In the rows, 128 means zero.
One turn sends every row of this set to another row. A few are shown first. Where does it send the rows asked after them?
tilut: [138 131 104 122 137 144 144 131 124 132 144 150 108 142 112 137]
zemum: [138 158 156 149  89 111 112 120 120 117 128 110 149 121 146 124]
Rok: [150 163 113 147 133 111 166 127 123 127 141 134 104 155 126 135]
bufab: [166 126 128 135 146  92 135 141 128 127 112 151 147 120 102 125]
bev: [165 121 108 128 143 114 128 152 101 146 130 139 129 126 109 111]
Vuf: [188 146 123 147 135 127 135 161 116 136 130 138 156 134 117 119]
fodo: [154 126 123 153 138 145 149 135 122 135 102 158 141 150 152 101]
Nudas: [127 132 110 137 116 137 115  99 122 107 145 113 145 108 115 107]
zul: [130 143 114 131  71 124 143 108 141 132 130 142 120 134 140 113]
metu: [174 159 123 134 137 151 144 128 109 148 132 148 117 101 127 104]
fureg: [153 136 120 100 162 114 139 122 117 126 109 134 126 109 141 112]
reri: [145 132 131 119  91 120 143  98 153 124 120 129 156 112 138 141]
Dad: [156 156 155 120 129 112 141 139 128 153  97 122 146 129 143  90]
Fomet: [152 132 135 163 132 120 157 113 123 149 106 162 122 127 127  98]
movov: [154 155 120 135  90 107 157 105 136 124 127 108 143 139 164 131]
nas: [146 140 141 167 103 112 120 101 101 127 140 111 138 111 142 135]
Bab: [150 160 137 122 136  97 157 118 140 131 133 126 123 121 104 148]
toso: [149 151 113 151 116 140 124 103 115 107 151  96 158 115 125 114]
zut: [168 149 115 145 137  91 143 158 115 124 117 138 136 154 127 107]
tupo: [137 158 105 158 108 130 129 111 117  96 146 105 144 139 137 100]
Taf: [135 157 127 107 118 141 136 151 149 118 128 149 130 150 115 127]
lurer: [153 175 128 117 129 113 143 140 120 135 115 138 107 128 140  84]
divab: [165 165 135 112 132 138 143 145 136 132 139 116 148 131 121 147]
goduf: [128 164 121 146  98 123 121 111 135  94 136 117 149 129 122  96]
Mader: [159 154 136 140 136 133 149 123 145 116 107 177 128 109 123 110]
Duf: [129 130 124 157  94 137 111 124 107 111 133 130 138 139 156 123]
donuv: [159 140 114 133  80 158 141 114 134 136 141 127 148 127 151 132]
Fedi: [147 119 136 113 144 138 132 133 126 142  97 139 153 130 145 101]
Zuva: [124 131 134 167  96 110 120 100 113 112 130 138 123 127 141 126]
Zafov: [124 145 121 149 113 109 126  92 134  95 136 118 143 111 114 107]
kizer: [142 124 105 125  98 118 148  92 119 144 139 114 122 119 146 131]
miru: [174 158 119 136 156 136 151 135 124 109 111 143 143 135 159 119]
lagep: [126 126 143 133  97 133  97 120 118 118 128 120 150 117 142 127]
dekig: [170 149 145 149 136 118 154 121 110 168 115 126 131 116 132  99]
mava: [156 146 129 132 118 105 129 162 131 131 116 160 135 134 102  97]

Zafov turns into goduf
bufab turns into mava
lagep turns into Zuva
Where do these go?
divab turns into tilut
Fomet turns into Dad
miru turns into metu
zul turns into movov

One turn sends every row of this set to another row. A few are shown first. Where does it send the rows asked after them?
vid: [150 145 127 132 131 126 103 159 111 136 147  94 201 164]
sifu: [ 97 139 126  92 121 140 112 159 152 105 141 129 144 121]
Nat: [138 144 145 120 118 124 102 162 120 139 139  99 209 165]
Pufes: [138 147 134 127 120 124 108 164 112 137 143  94 202 166]
dodu: [106 141 139 117 104 138 127 175 113 106 149  97 161 152]
Pira: [ 90 143 125  95 133 144 115 145 142 117 136 137 138 130]
pozab: [104 126 152 104 107 148 109 171 141 113 143  97 174 143]
tas: [113 129 118  95 137 156  98 150 162 115 137 130 151 115]
nazu: [159 162 131 119 147 123  93 126 130 135 141 113 195 143]
Pinid: [129 144 114 137 124 142 127 169  98 108 161  88 150 157]
fugar: [106 153 106 111 141 139 130 142 119 112 146 131 126 134]
Zamu: [ 95 151 119 103 130 140 125 151 130 113 142 135 132 131]
pumev: [161 167 123 125 144 114 103 126 121 132 148 114 189 149]
malap: [149 157 144 109 143 121  91 127 137 135 132 117 204 142]
sola: [151 137 126 129 140 138  98 153 124 144 142  92 204 154]
ribup: [115 147 104 115 150 150 115 139 129 119 143 129 126 129]
lon: [148 135 137 125 135 138  95 153 129 141 137  94 207 153]
dek: [130 131  99 110 150 160  99 142 148 118 143 122 141 113]
Mos: [116 138 109 108 153 158 111 137 142 120 137 130 131 124]
Rek: [149 170 131 121 130 109 107 136 117 128 146 118 193 153]
Maduk: [146 130 102 135 150 163 111 156 115 118 159  82 150 149]
bes: [101 152 117 102 115 128 124 164 129 101 147 129 139 131]
vopur: [129 144  86 119 150 148 116 146 126 114 153 118 132 122]
suko: [140 136 144 119 126 132  94 160 130 141 139  95 211 154]
zanip: [105 134 120 102 142 154 106 141 148 114 130 135 138 123]
Gupu: [140 114 116 123 149 176  96 153 140 120 145  86 164 134]
Zubu: [118 111 139 110 129 172  93 159 155 119 138  92 173 133]
Zon: [140 165 144 109 130 108 107 136 127 129 141 117 199 153]
Zop: [141 162 145 110 130 113  98 135 132 130 131 119 203 147]
luvin: [112 154  99 118 130 137 131 159 118 111 155 121 131 136]

lon turns into sola
sifu turns into tas
Rek turns into Zon
Where do these go?
ribup turns into fugar
Zubu turns into Gupu

One turn sends every row of this set to another row. A few are shown first. Where does it send the rows asked after them?
mogal: [136 131 117  92 130  98 141 134 119 142 137 109 124 109 114 127 120 137
 134 117 140 133  99 110 100 142 155 116 108 140]
fef: [112 106 117 140 149 158 124 127 145 107 127 119 145 107 126 116 125  98
 117 148  91 117 144 128 133 140 115 138 159 130]
par: [130 137 128 148 127  68 129 129 139 136 145 119 130  98 147 120 162 124
 130 132 140 122 118 103 110 128 112 116 128 140]
zis: [116 136 136 139 131 173 115 102 152 106 129 114 134 102 109 129 130 133
 133 129 104 136 147 131 136 125  98 144 146 135]
vuk: [131 120 113  96 134  91 141 132 118 134 134 112 130 113 121 122 115 127
 132 125 133 130  99 115  97 146 160 111 110 138]
veb: [118 116 128 142 120 151 120 106 106 115 126  86 129 152 161 119 131  88
 105 144 130 128 117 133 122 140 103 152 114 121]
Did: [119 109 123 110 135 171 135 126 128 103 125  85 106 148 137 127 128 132
 126 158  96 119 107 134 123 152 133 122 142 126]
Zuku: [115 117 140 104 112 144 112 115  68 138 137 115 115 123 158 144 114 118
 143 131 141 132 145 108 123 114 124 107 143 137]
kena: [123 144 137 155 125  73 123 114 144 119 138 128 133 106 148 123 152 134
 136 131 138 137 119 118 101 128 108 106 120 138]
Pifef: [131 135 125  97 127  99 136 123 121 135 136 112 123 109 113 130 118 147
 137 114 141 142 102 115  96 139 151 113 101 141]
Fiz: [126 131 135 139 110 159 116  99 110 130 131  82 118 146 149 128 139 106
 111 132 141 132 120 126 130 132  95 162 106 124]
Mip: [130 124 130 136 117 152 117 110 108 138 137  77 118 144 152 122 142  95
 107 136 139 120 119 117 135 133  95 168 113 127]
Bipo: [113 113 138 108 113 142 112 117  70 134 136 116 120 128 157 141 109 116
 141 134 139 133 144 112 120 116 129 103 144 134]
vofir: [123 124 130 108 128 177 128 115 130 100 125  84 102 148 132 135 131 147
 134 149 100 128 109 136 122 146 125 124 132 127]
lofek: [126 131 134 105 125 177 129 121 131 117 130  75  97 138 126 137 139 153
 137 143 103 121 108 126 131 138 123 136 134 132]
Zifo: [129 146 139 150 124  73 125 120 145 131 144 119 130  99 142 121 160 137
 135 129 139 131 121 107 109 124 106 115 123 141]
boma: [123 116 123 137 121 146 121 115 104 130 132  82 125 147 157 116 137  84
 103 143 132 120 115 121 130 139 102 162 117 128]
seg: [115 113 140 104 113 145 113 120  69 140 139 116 116 123 157 144 114 114
 144 132 141 130 143 108 123 114 126 108 145 135]
busin: [133 140 133 127 106  98 119 111 162 128 130 170 126 123 105 123 138 119
 121 130 122 133 132 116 120 111 118 134 145 134]
Fidad: [131 127 126 127 113  92 122 125 159 135 131 169 129 118 109 120 139 105
 115 139 120 121 131 109 122 117 122 136 150 134]
fip: [122 116 116 129 146 160 123 136 143 131 138 108 136  94 116 118 136 102
 118 140 101 111 139 110 145 129 109 154 160 138]
zupa: [109 123 127 144 138 168 118 106 149  93 123 120 144 113 123 122 121 117
 125 142  93 133 144 142 126 134 110 130 152 128]
dil: [113 116 141 106 113 143 112 111  70 136 136 119 118 127 159 144 110 119
 143 133 140 133 144 112 121 117 125 105 143 136]
Ziri: [130 120 126  99 134 170 134 137 125 128 138  73  96 135 125 131 141 141
 129 145 102 111 107 117 136 143 125 137 142 133]
ber: [125 135 129 129 136 170 119 120 149 129 136 107 127  93 109 127 140 128
 128 125 104 121 144 112 146 120  99 158 148 141]
kavez: [113 111 137 104 113 142 113 119  66 139 136 116 117 126 159 144 113 112
 142 136 140 129 143 110 120 115 127 106 144 134]
Zizez: [128 131 132 131 109  97 119 110 163 122 126 175 130 127 107 120 136 114
 119 139 118 131 132 121 114 119 123 132 145 132]
Kifel: [123 109 119 103 138 168 135 138 123 117 129  79 103 141 134 128 137 128
 124 154  94 110 105 123 129 148 133 131 146 127]
nebiv: [135 136 129 122 110  93 118 121 161 137 134 166 127 119 103 120 142 113
 119 135 123 122 129 108 121 113 119 140 149 138]
fodi: [123 129 127 149 133  66 130 129 141 129 142 125 137 102 151 112 157 114
 127 138 133 121 118 107 104 132 115 108 131 136]
gupi: [127 130 125  98 127 100 135 120 125 124 132 116 128 115 117 128 113 143
 140 119 136 145 104 127  90 145 156 106 100 137]
boz: [127 125 126 128 112  92 122 117 159 124 126 173 132 125 111 115 134 105
 115 141 117 125 130 119 119 120 124 130 149 130]
toka: [119 126 135 142 115 158 115  93 110 114 126  86 125 152 158 124 133  99
 112 137 136 132 119 134 125 137  99 156 107 121]
Gezo: [126 121 117 100 134  94 139 127 121 124 130 117 132 115 122 125 109 133
 133 125 135 139 100 124  92 150 161 103 106 134]
sog: [121 135 131 154 128  70 128 119 145 115 135 130 138 108 152 116 149 122
 132 139 133 130 118 117 100 133 116 103 127 133]

toka turns into Mip
fip turns into zupa
vofir turns into Ziri
Where do these go?
Pifef turns into vuk
Zizez turns into nebiv
par turns into sog

